One turn moves each row of this set onto another row. After a few examples, where does it send each row asked below?
pel: [  0.1  -4.4   6.8 -11.8  15.1  -8.9 -15.0  -6.7  -4.0 -16.9  -2.3 -28.5
  -7.5 -11.2  16.6   3.9   5.3  -8.4   7.5  11.6   1.1 -11.3  25.7   3.3
   8.9  -1.0   6.4  -1.9  -0.8]
dobul: [ 14.7  -2.0  10.4 -12.6   8.1  -6.4 -13.7  -4.2   2.3 -18.8  -3.3 -19.3
  -4.1 -22.7   7.7   0.6  11.5 -13.0   0.2   7.1  -3.5  -5.7  21.3  12.6
   8.2   1.2  -2.6   5.0  15.2]
Zodan: [ 16.2   3.9   4.7 -21.3  10.8  -5.0 -15.8  -7.1  -2.2 -18.2 -11.1 -20.0
  -1.9 -22.6   5.7   4.4   4.1 -14.5   2.6   5.8  -1.3  -8.4  16.5   6.6
   5.7  -3.8  -2.5  -0.5   8.8]
Foma: [  0.2   9.4  -4.3 -16.1   4.2 -18.2  20.9  -3.1   3.2 -26.1  -4.0 -16.4
 -17.1  -7.6 -11.6 -16.5 -12.5  12.8  38.2  13.1  -0.4 -17.0  24.1  10.7
   1.3   5.9 -13.6  -2.2   7.9]
Kib: [ 12.9   3.2   6.2 -12.8  15.2 -13.2  -8.6   2.3  -4.4 -14.2   5.2 -25.1
   1.1  -9.1   9.3   0.6   8.0  -2.8   3.5   5.4   0.8   1.3  12.2  -2.4
   6.7 -10.3  -3.0  -3.4   1.8]
tetud: [-19.9  -2.8  15.9  -3.4   7.2 -18.1   5.7   0.6  14.5 -24.5  -3.6  -7.4
  -5.9  -8.7  -9.7 -10.4 -21.5  -2.1  20.8  15.6  -2.7 -12.1   9.4   3.8
  -3.7  15.0  -0.6  10.6  11.0]
gupur: [ -9.0  -1.5  16.4   3.4   5.7  -4.2   6.5   3.3   6.8 -28.7  -9.7 -12.7
  -3.0  -1.8 -19.7 -24.6 -20.5   7.4   9.3   8.7  -7.4 -10.8  21.5  13.0
 -10.5   0.8  -1.4   4.7  11.3]
Ked: [  0.3   4.6  -7.4 -11.0   2.6 -19.3  20.4   0.6  -4.0 -21.8  -7.8 -18.4
  -5.7   0.9  -4.4 -18.8 -23.6  10.0  20.6   6.9   8.5 -11.9  32.1   3.8
  13.5  13.7  -6.4  -0.9  -2.8]
Gab: [ 19.3   4.7   7.4 -20.8  15.3  -5.1 -16.4   4.0  -5.0 -24.4 -11.4 -22.9
  -6.0 -23.3  10.6  -4.2   8.3  -1.5   5.9  -0.4  -3.5  -3.9  20.2  12.5
   5.6   2.2  -5.2   4.6   9.9]
Rorot: [ -4.7   8.2  -0.3 -12.8   9.5 -13.7  22.0  -7.1   1.1 -24.1  -4.2 -19.1
 -16.8 -10.6 -10.2 -12.3 -12.6  16.1  36.8  10.1  -5.7 -16.6  23.1   9.2
  -1.3   9.4 -14.8   0.9  10.7]
fofiz: [ 17.3  -0.3   8.8 -10.2   5.5  -7.3  -4.6   1.8   3.2 -17.7   4.9 -25.6
   2.0 -14.0  14.2  -4.5   8.1  -3.3   1.2   4.9   2.3   3.1  18.8   5.1
  11.1  -8.5   0.3  -4.4   4.5]
pegol: [ -3.9   3.0   6.4 -14.5  -6.0 -19.7  20.0   0.6   4.7 -19.9  -5.7  -7.1
  -5.8 -16.4 -12.6 -21.9 -23.7 -11.0  12.6   4.4   6.7 -14.5  15.8   8.1
   5.8  13.1   2.0  -7.3   3.6]
matu: [ -2.9  -2.8   7.0  -5.3  -1.7 -10.4   9.3   1.3   4.7 -28.9  -7.4 -12.8
  -6.5  -0.9 -20.6 -34.8 -18.7   0.3  10.5   6.3   2.6 -17.3  25.6  12.3
  -1.2  -1.7   2.7  -4.1   4.3]
kofod: [ -2.2   0.0  -5.8 -14.1  12.7  -4.8   3.7 -20.5   1.8 -26.4 -12.7 -15.3
 -10.1 -15.1 -10.6 -18.5 -20.8  16.8  31.7   4.4  -2.8 -18.0  18.8  -1.7
   7.4  10.8 -10.2   9.4   1.5]
Rep: [-10.8  -3.1  10.2  -6.7   9.3  -8.0  13.3 -13.2   7.2 -18.6   3.9 -13.5
  -5.8 -20.5 -10.3 -23.1 -20.2  10.0  24.2  -2.8  -1.6 -10.7   2.6  -4.3
   2.7   4.9  -0.7  -3.0  -1.3]
Rikat: [  8.0  -3.2   5.6 -16.2  16.9 -10.5 -18.8   2.8  -4.5 -25.6  -4.5 -29.6
 -12.7 -15.8  18.4  -7.5  11.3   0.2  11.2   5.6  -0.3 -10.4  28.4   7.8
  11.4   3.0   3.3   3.3   0.8]
mig: [ 16.6   3.4   7.6 -14.9  16.0 -12.8 -12.4  12.6  -4.0 -24.4   0.6 -28.0
  -3.6 -10.0  15.6  -7.4  10.0   4.7   9.0   4.2   1.9   2.2  19.0   5.0
   7.0  -4.1  -2.6   1.2   1.6]
nim: [ -2.7  10.8   0.9 -14.2   4.9 -14.1  20.6  -1.7   5.7 -29.0  -8.2 -16.8
 -13.7  -7.0  -8.9  -8.8 -16.0  14.2  36.0  15.9  -3.1 -13.9  23.4  11.4
  -4.2   7.9 -14.5   1.8  12.9]
rata: [ -0.3   7.7  -1.5  -8.6  11.7 -21.7   7.5   3.7   3.2 -20.4 -10.6  -7.1
  -2.7   0.1 -16.8  -9.0 -18.0   9.4  19.9  12.5  -5.3  -9.3  16.3   4.0
   0.3  14.7 -19.2  18.0  12.8]
kom: [  6.3  -8.6   9.3  -7.9  11.6  -7.3 -17.0  -7.9   6.2 -21.7   4.6 -26.5
  -8.5 -15.8  15.2  -3.9  12.9  -4.9   8.2  10.6   0.8  -8.1  23.4   3.3
  12.0  -5.0   5.3   2.3   2.9]
kogav: [ -6.9  -6.3  10.4   0.4   9.5  -1.9   8.2  -8.2   1.6 -22.8  -4.5 -14.3
  -8.4 -10.4 -23.6 -33.7 -14.3   9.9  12.1  -3.1  -8.7 -17.1  19.3   9.2
  -3.5   0.4  -2.4   0.4   5.4]

dobul turns into fofiz
rata turns into Ked
And these:
mig turns into Rikat
kogav turns into gupur
Rep turns into tetud
Kib turns into pel
nim turns into Foma

